128 stands for zero in the data rows.
Here are some points, one per row:
[ 99 127 145 153 115 157 120 171 137 116 126 124 112 108 103 137 128 101
 112 144 114  93 116 138 117 143 143 154 127 157 183  82 129 148 126 122
 131 145  89 128 169 164  89 155  93 136 169 111 110 167 145  78 152 147
  98  96 169 110 138 124 144 113 108 140]
[159 137 116 132 153 121 120 144 114 108 122 103  96 129 155 100 135 108
 130 108 119  93 109 126 131 131 118  81 158  68 112 120 121 195 147 120
 118 137  99 126 113 101 129 111 136 126 117 171  94 112 159 134  80 130
 136 137 144 128  97 111 145 129 121 170]
[141 144 102 131 110 129 127 135 165 147 117 153 182 115 137  97  98 152
 102 123 107 118 133 142  85 159 103 200 129  86 119 133 130 115 137 165
 144 101 118 111 145 117 145 134 157 127 129 149 129 120 101 147  95  96
 134 153 134  95 119 139  96  75 112 169]
[122 133 158 121 104 159 108 146  98 106 149 112  92 119 136 127 117 157
 142 167 138  76 118 131 156 172 113  98  95 136 105 155 116  95  95 131
 111 120 156  97 129 136 159 153 145 166 193 124 118 161 145 145 138 114
 143 120 130 140  85 145 143 114 126 120]
[ 88  87  94 138  89 135 113 107 128 149 113 148  98 128 153 138 102  74
 128 103 156 120 127 161  81 133 110  90 154 120 120 148 109 127 131 148
 117  93 127 146  97 108 126 137 140 117 154 143 118 128 143 100 179  87
 126 147 144  98 140 169 120 119 155  85]
[177  82 119 134 133 122 145 114  88 141 104 193 124  98 137 145 107 155
 108 125 122 113 118 147 106 147 111 128 141 105 161  99 127 103 126 109
 113 136 110  90 133 159  99 150 100 109  83 116 144 133 123 160 161 154
 154 112 111 114  97 102 134 134 164 154]
[164  94  91  87 120 140 142 160  87 135 124 137 106 104 114 141 159 144
 106 132 106 159 150  90 118 122  97 127 115 122 162 177 144 155 134 120
 161  88 165 134 138 126 135 157 147 136 134  99 107 117 154 123 115 157
  94 151 189 149 139 110 162 123  96 114]
[ 88 139 157 129 101 105 135 109 146  99 140  93 142 125 131 146 150 113
 102 145 115 132 134 101 116 121 115 120 159 105  94 125 152 127 179 130
 108 145 151 177 168 115 162 142  95  89 108 111 146 116 134 134 120 103
 163 135 106  81  74  84 102 129 138  87]
[105 105 161  82 134 149 130 128 117 114  93 143  81 144 143 115 151 103
 156 146 141 147 138 172 151 141 134 133  72 160 108 145 127 165 172  91
 157 148 140  83 128 105 116  99 155 165 113 124 147  61  96 113 147 150
 113 112 104 109 142 105 115  92 130 121]
[111 166 170 103 163  77 113 121  96 132 103 158 124 122 143 110 156 116
 102 147 161 159 169 117 127 134 135  66 157 177 124 135 120 141 116 134
 164 169 102 125 115 107 129 124 126  98 113 124 148 153  91 161 135 115
 153 124 145 114 135 142 142 132  84 118]
[133  72 142  90 110 139 137 125 129 131 137 101 120 163  92 140 133 114
 146 123 106 149 137  71 126 144 116 114 113 157 174 122 105  95 121  93
 101 161 119 138  55 142 130  62 150 119 150 101 136 142 153 109 117 162
 132 127 129 105 103 133 116 129 100 146]
[133 129  97 118 155 188 166 101 162  99 133 124 171 153 115  95  97 146
 130 130 169 110 126 133 111 115 128 113 102 105  62  86 165  80 156 166
 150 124 106 158 140 126 129 128 113  83 112 122 105 139 167 141 156 121
 126 154 169 169 132 119 129 108 131 135]
[104 159 110 124 141 140 125 140 145  91 111 151 114  94 134 135 151 161
 150 137 114 186 153 109 139 123 138  92 129 133 108 151 132 117 117  83
 106 156  75 122 129 129 136 149 147 153 111 168  93 123  79 126 167 155
  92 124 125  90 137 151  91 134 168 123]
[194 185 127 114 162 141 150 109 106 107 120 112 139 125 160 146 123 109
 109 104 108 121 158 170  93 126 107 139 150 114 110 158 182 126 112 161
 109 110 108 165 134 132  93  87 117 109 182 114 125 129 157 139  92 106
 122 135 113  99 160 147 124 130 134 108]
[ 94  95  61 144 164  94 139 135 132 133 162 111 164 151 161  77 141 150
 100 145 144 161 145 140 141 170 145 156 105 119 163 104 133 188 111  99
  82 132 153 132  78 142 106 146 119 161 129 111 134 137 157 150 100 148
 129 122 136 122 106 152 155 110 136  98]
[ 95 155 110 146 109  96 118 149 120 126 154 143 108 110 130 131 149 166
 195  96 167 146 155 130 153 135  92 138 150 179 127 142 161 158 160 151
 156 139  86 143 174  94 136 108 139  95 118 154 118 145 169 133 126 134
 139 127 115 153 115 123 127 120 141 131]
[124 142 114 122  94 130 136 114 152 131 146 128 109 150 159 103 141 149
  86 142 114  94 139 163 147  91  99 124 134 160 131 132 111 118 141 144
 140 151 139 156 127 141 151 139 137 139  98 134  97 157 157 152 111 148
 150 146 112 117 194  90 150 149 126 154]
[123 101 125 142 102 136 140 122 109 138 150 138 161 121  83 113 134 143
 178 149 150 112 119 115 151  88 140 131 138 113 115 132 160 136  59 138
 134 128 178 117 130 131 130 120 118 135 117 128  79 142 128  92 128 108
 148 153 136 106 148 107 116 159 133 119]
[ 99  98 141 158  77 107 102 106 111 122 102 109 128 144 132 129  79 141
 115 117  97 140 117 155 159 103 127 131 119  77 121 126  78  97 109 128
 150 127 158 165 157 155  95 118 117 137 119  99 107 113 123 137 119 165
 120 134 151 146 113 156 106 146  87 148]
[141 174  90 121 116  95 139 135 177 104  82 120 138 155 131 167 117 105
 181 113 106 102 153  96 138 106 137 124 131 147  99 120 143 142 136 136
 116 158 180  89 127 137 116 142 131 104 115 126 149 123 102 144 183 145
 129 137 121 132 122 142 160 138 122 152]
[117 182 109 157  98 136 157 117 101 138 169 124 154 153 129 185 109 116
 133 161 106 157 135 135  85 116 100 147 103  63 120 133 129 101 126 129
 170 158 102 149 135 170 149 115 122 108 131 132  93 122  95 128 130 103
 156 126 116 188 141 134 157 119 150 147]
[138 115 144 116 109 173 179 109 144 124 142 108 115 108 119  98 126 113
  82 125 129 143 117 129 123 167 125 176 120 160 151 128 150 137  93 115
 118  98 159 103 121 162  99 162 153  89 129 138 137 118 127 142  86 118
 140  77 154 147 129 169  86 176 106 136]
[134  97 146  78 130 115 107 109 103 123 164 123  79 119 114 159 137 141
 100 107 130 166 119 123 188  86 155 183 138 142 151 112  77 149 123 136
  94 142 103  99  94 149 138 136 115 123 159 141 154 103 109 123 165 109
  95 143 134 114 132 149 152  93 136 146]
[119 111 140 151 152 160 114 130 110 150 155 119 168 169 119 114 151 165
 103  67 146 138  97 168 117 145 108  95 123 117 127 129 162 100 150 102
 159  97 167 127 136 151 100 131 134 114 170 129 114 103 117 157 138 114
 135 175 144 116 137 142 172 161 154 175]
[120  64 117 146 138 145 115 143 127 108 106 151 102 133 154 113 184 101
 133 156 132 131 168 101 146 140 142 170 131 130 117 127  74 107 109 129
 130 119 108 120 135 122  91 135 114 131 176 138 166 145 106 122 101 110
  98 139 110 112  89 118 178 160 108 126]
[106 153 137 139 148 125 178 141 171 152 128 110 143 141 123 168 138 136
 102 123 159 120 110 131 141  87  94 115 144 116 160 141 148 109 143 125
 144 124  99 107 161 111 124 112 111 191 105 134 154 149  98 156 144 114
 118 132 120 141 117 112 119 153 101  78]
[142 134 119 126 103  99 128 102 110 131 114 125 111 145  89 135 148 128
 108 160 148 135 100 112 120 127 143 134 128 145 111 134 173 192 131 144
 126 150  98 154  92 112 136 109 140 158  81 141 178 129 144 107 124 117
  93  86 117 123 115 176 146 141 140 167]
[117 150 138 114 156 111 122  85 136 156 199 162 121 109 135 115 112 114
 150 113 117 115 141 132 140 151 156 101 118 112 150 146 160 108 105 134
 113 161 137 137 121  69  89 128 147 115 111 157 134 115 146 114 115 117
  92 135 114 104 140 125 143  90 125 113]
[130  94 149 160 158 119  96 125 139 113 107  92 167 105 117 143  91 123
 155 159 121 135 154 126 171 128 101 111 117 126 132 140 158 105 151 129
 123 138 112 111 120 130 191 141 110 102  92 127 132 119  81 112 117 126
 121 112 131 150 153 132 126 142 129 103]
[188 115 141 170 159 139 127 128 183 159 142 172 106 162 120 163 108 138
 142 138 137  93 151 151 136 112 157 129 164 131 116 109 144 141 127 121
 143 122 119 182 142 139 169 133 168 103 120 121  95 119 120 127 123 113
 143 139 113 167 122 150 107 108 106  94]
[154 100 147 103 108 121 107 149 111 115 120 116 147  88 124 102 124  92
 125 103 102 116 137 104 122 104 131 153 131 129 120  55 131  75  84  92
 151 111 150 154 135 144 125 117 137 186 115 168 152 124 154 129 114 157
 165 138 120 128 180 144 141 121 124 115]
[158 166  79  98 136 143  97 112 160 108  85 121 129 132  91 151 132 109
 119 130 134 155  86 112 133 134 153 114 121 134 149 152 132 134 126 130
 121 169 131 119 142  91 136 117  79 104 131 158 132 166  92 100 110 171
 168 155  98 165 101 106  94  98 155 114]
[ 99 171 123 157 127 108  92 113 144 129 146 160 116 127 136  66 107 115
 124 128 115 113 117 145  99 108 143 103 145 130 143 144 133 155  92  94
 132  97 129  96 141 124 174  86 102 105 168 112 187  97 125  99 133 153
  61 105  91 127 121 100 120 146 130 127]
[104 173 196 125 125 139 107 147 129 103 104 176 141 144 103 126 121 143
 141 133 162 147  84  95 107 110 133 151 128  99 140 132  50 122 122 122
  94 134 140 109 122 133 117 141 164 132 104  89 132 123 168  92 101 146
 170 105 124 141 147 125 168 128 131 106]
[127 137  96 140 155 101 132 127  92 121 139 112 155 143 135 144 151 124
 140 163  96 105 106 112  93  97 128 147 143 141 152 127 129 102 172 162
 129 114 137 105 135  78 134 146 151 152 152 115 132 112 123 142 165 143
 170 104 127 135 136 158  58 150 137 128]
[114  82 161 138 118 107 146 171 132 121 110  65  98 122 143 128 120 159
 149 138 113 138 104  93 108 138 177 110 115 147 155 106 124 133 122 164
 113  69 131 130 144 109 142 101 141 120 111 109 116 114  87 134 115 114
 124 105  76 130 163 121 136 112 147 141]
[140 136 113 155 137 172 115 127 124 169 148 128  93 102 124 125 135 148
 104  87 104 140 116 131 132 121 187 119  91 125 109 128 118 128 160 155
  95 124 121  99 144 133 111 118 116 180 140 140 132 111 135 159 105 110
 176 110 155 135 129 104 116 174  88 122]
[149 141 138 118 180  88 128 151 140 158 143 134 141 129 110 149 130  99
 150 128 159 113 113 201  88 125  88 110  99 131  87 127 107 136 128 119
 105  97 120 144 120 123 115 160  86 106  97 155 116 139 161 142 122 103
  83 124 121 132 126 116 109 122 129 151]
[146 139 127 164 117 138 154 118  95 186 109  90 154  85 138 105  88 109
 160  84 145 106 120 125 141 161 136 116 167 158  98 127 107 111 144 116
 125 148 152 171  99 156 134 153 136 163 163  63 151 140 105 114 127 116
 111 162 124 160 140  91 109  98 137 141]
[121 137 170  80 116 119 114 148 152 129 101 131 174 148 146 141 142 139
 122 121 107 124 133  87 181 159 155 178 113 146 134 130  68 149 129 130
 167  82 144 101  93 147 133 117 115 133 102 123 108 151 144 103 161 120
  99 101 151 127 107  97 107 144 172  97]
There is one direction along which these points spread out most. How many in every 100 of the points above lie lower along it than each point below? Answers are rounded to whole numbers. More than half of the points above lie lower than the first one.
[ 95 155 110 146 109  96 118 149 120 126 154 143 108 110 130 131 149 166
 195  96 167 146 155 130 153 135  92 138 150 179 127 142 161 158 160 151
 156 139  86 143 174  94 136 108 139  95 118 154 118 145 169 133 126 134
 139 127 115 153 115 123 127 120 141 131] 20
[194 185 127 114 162 141 150 109 106 107 120 112 139 125 160 146 123 109
 109 104 108 121 158 170  93 126 107 139 150 114 110 158 182 126 112 161
 109 110 108 165 134 132  93  87 117 109 182 114 125 129 157 139  92 106
 122 135 113  99 160 147 124 130 134 108] 5
[141 144 102 131 110 129 127 135 165 147 117 153 182 115 137  97  98 152
 102 123 107 118 133 142  85 159 103 200 129  86 119 133 130 115 137 165
 144 101 118 111 145 117 145 134 157 127 129 149 129 120 101 147  95  96
 134 153 134  95 119 139  96  75 112 169] 10
[188 115 141 170 159 139 127 128 183 159 142 172 106 162 120 163 108 138
 142 138 137  93 151 151 136 112 157 129 164 131 116 109 144 141 127 121
 143 122 119 182 142 139 169 133 168 103 120 121  95 119 120 127 123 113
 143 139 113 167 122 150 107 108 106  94] 8
[123 101 125 142 102 136 140 122 109 138 150 138 161 121  83 113 134 143
 178 149 150 112 119 115 151  88 140 131 138 113 115 132 160 136  59 138
 134 128 178 117 130 131 130 120 118 135 117 128  79 142 128  92 128 108
 148 153 136 106 148 107 116 159 133 119] 43
[104 159 110 124 141 140 125 140 145  91 111 151 114  94 134 135 151 161
 150 137 114 186 153 109 139 123 138  92 129 133 108 151 132 117 117  83
 106 156  75 122 129 129 136 149 147 153 111 168  93 123  79 126 167 155
  92 124 125  90 137 151  91 134 168 123] 68
[149 141 138 118 180  88 128 151 140 158 143 134 141 129 110 149 130  99
 150 128 159 113 113 201  88 125  88 110  99 131  87 127 107 136 128 119
 105  97 120 144 120 123 115 160  86 106  97 155 116 139 161 142 122 103
  83 124 121 132 126 116 109 122 129 151] 13
[121 137 170  80 116 119 114 148 152 129 101 131 174 148 146 141 142 139
 122 121 107 124 133  87 181 159 155 178 113 146 134 130  68 149 129 130
 167  82 144 101  93 147 133 117 115 133 102 123 108 151 144 103 161 120
  99 101 151 127 107  97 107 144 172  97] 93
[ 88 139 157 129 101 105 135 109 146  99 140  93 142 125 131 146 150 113
 102 145 115 132 134 101 116 121 115 120 159 105  94 125 152 127 179 130
 108 145 151 177 168 115 162 142  95  89 108 111 146 116 134 134 120 103
 163 135 106  81  74  84 102 129 138  87] 18
[142 134 119 126 103  99 128 102 110 131 114 125 111 145  89 135 148 128
 108 160 148 135 100 112 120 127 143 134 128 145 111 134 173 192 131 144
 126 150  98 154  92 112 136 109 140 158  81 141 178 129 144 107 124 117
  93  86 117 123 115 176 146 141 140 167] 73
[164  94  91  87 120 140 142 160  87 135 124 137 106 104 114 141 159 144
 106 132 106 159 150  90 118 122  97 127 115 122 162 177 144 155 134 120
 161  88 165 134 138 126 135 157 147 136 134  99 107 117 154 123 115 157
  94 151 189 149 139 110 162 123  96 114] 75
[154 100 147 103 108 121 107 149 111 115 120 116 147  88 124 102 124  92
 125 103 102 116 137 104 122 104 131 153 131 129 120  55 131  75  84  92
 151 111 150 154 135 144 125 117 137 186 115 168 152 124 154 129 114 157
 165 138 120 128 180 144 141 121 124 115] 63
[124 142 114 122  94 130 136 114 152 131 146 128 109 150 159 103 141 149
  86 142 114  94 139 163 147  91  99 124 134 160 131 132 111 118 141 144
 140 151 139 156 127 141 151 139 137 139  98 134  97 157 157 152 111 148
 150 146 112 117 194  90 150 149 126 154] 23
[ 99 171 123 157 127 108  92 113 144 129 146 160 116 127 136  66 107 115
 124 128 115 113 117 145  99 108 143 103 145 130 143 144 133 155  92  94
 132  97 129  96 141 124 174  86 102 105 168 112 187  97 125  99 133 153
  61 105  91 127 121 100 120 146 130 127] 60
